m = [118 129 130 117  99 133 121]
m[0] => 118
m[1] => 129
m[3] => 117

M = [129 136 110 110 127 116 115 142 137 132 119 106]
M[0]	129
M[6]	115
M[-7]	116

A = [119 104 153 111 126 126 134 129 120]
A[0] = 119
A[2] = 153
A[1] = 104
A[4] = 126

W =
[[125 132 111 136 139 134 115 119 133 120 118 139 125]
 [118 123 125 136 125 128 125 124 126 114 137 130 129]
 [133 128 134 118 131 131 132 121 131 118 126 130 121]
 [132 114 134 139 129 114 126 147 116 150 130 132 130]
 [139 121 120 132 134 137 121 118 132 120 119 139 129]]
W[0,0]	125
W[0,10]	118
W[0]	[125, 132, 111, 136, 139, 134, 115, 119, 133, 120, 118, 139, 125]
W[2,12]	121
W[3,4]	129
W[1,4]	125
W[3,12]	130
W[:, 9]	[120, 114, 118, 150, 120]
W[:, 2]	[111, 125, 134, 134, 120]
W[3,3]	139
W[0,9]	120
W[0,5]	134
W[4,8]	132
W[4,10]	119
W[3,6]	126
W[1]	[118, 123, 125, 136, 125, 128, 125, 124, 126, 114, 137, 130, 129]
W[1,11]	130
W[1,2]	125
W[4,4]	134
W[0,11]	139
W[:, 8]	[133, 126, 131, 116, 132]
W[4,11]	139
W[1,1]	123
W[:, 10]	[118, 137, 126, 130, 119]

a =
[[116 124 126 128 121 115 136 113 124 128 127 133]
 [130 135 139 126 116 129 130 126 129 122 118 129]
 [145 128 139 125 129 127 127 120 140 135 130 131]
 [127 133 121 134 129 138 129 121 131 115 134 138]
 [123 118 129 126 135 139 125 131 127 120 124 142]
 [130 133 116 112 121 126 110 123 125 135 130 131]
 [140 131 116 110 130 122 129 132 130 120 126 123]
 [118 121 128 128 119 109 134 113 128 130 127 131]
 [118 134 127 132 130 122 134 143 137 145 121 134]
 [126 123 132 129 116 139 124 123 140 124 137 116]
 [136 129 130 122 120 135 134 123 129 135 138 122]
 [130 132 126 125 124 120 112 128 117 135 125 125]
 [140 128 127 119 116 136 139 132 128 142 132 123]
 [118 123 132 131 120 137 125 130 144 123 136 112]
 [134 138 104 124 126 112 127 135 132 111 121 125]]
a[0,0] = 116
a[10,2] = 130
a[0,10] = 127
a[13,4] = 120
a[11,10] = 125
a[5,7] = 123
a[6,5] = 122
a[8,9] = 145
a[5,6] = 110
a[6,1] = 131
a[:, 9] = [128, 122, 135, 115, 120, 135, 120, 130, 145, 124, 135, 135, 142, 123, 111]
a[2,6] = 127
a[11,1] = 132
a[12,3] = 119
a[3,5] = 138
a[1,9] = 122
a[:, 5] = [115, 129, 127, 138, 139, 126, 122, 109, 122, 139, 135, 120, 136, 137, 112]
a[1,0] = 130
a[:, 4] = [121, 116, 129, 129, 135, 121, 130, 119, 130, 116, 120, 124, 116, 120, 126]
a[13,11] = 112
a[:, 0] = [116, 130, 145, 127, 123, 130, 140, 118, 118, 126, 136, 130, 140, 118, 134]
a[0,9] = 128
a[2] = [145, 128, 139, 125, 129, 127, 127, 120, 140, 135, 130, 131]
a[3,4] = 129
a[10,11] = 122
a[12,10] = 132
a[0] = [116, 124, 126, 128, 121, 115, 136, 113, 124, 128, 127, 133]
a[4,2] = 129
a[1,10] = 118
a[10,7] = 123
a[7,3] = 128
a[3,3] = 134
a[8,10] = 121
a[:, 8] = [124, 129, 140, 131, 127, 125, 130, 128, 137, 140, 129, 117, 128, 144, 132]
a[3,7] = 121
a[13,3] = 131
a[4] = [123, 118, 129, 126, 135, 139, 125, 131, 127, 120, 124, 142]
a[2,9] = 135

X = [121 111 101 141]
X[0] => 121
X[3] => 141

grid = array([112, 123, 140, 136, 133, 147, 137, 151, 124, 106, 149])
grid[0] -> 112
grid[3] -> 136
grid[5] -> 147
grid[4] -> 133
grid[8] -> 124

x = [126 107 120 125 121 133 129 139 143]
x[0]	126
x[6]	129
x[8]	143
x[2]	120
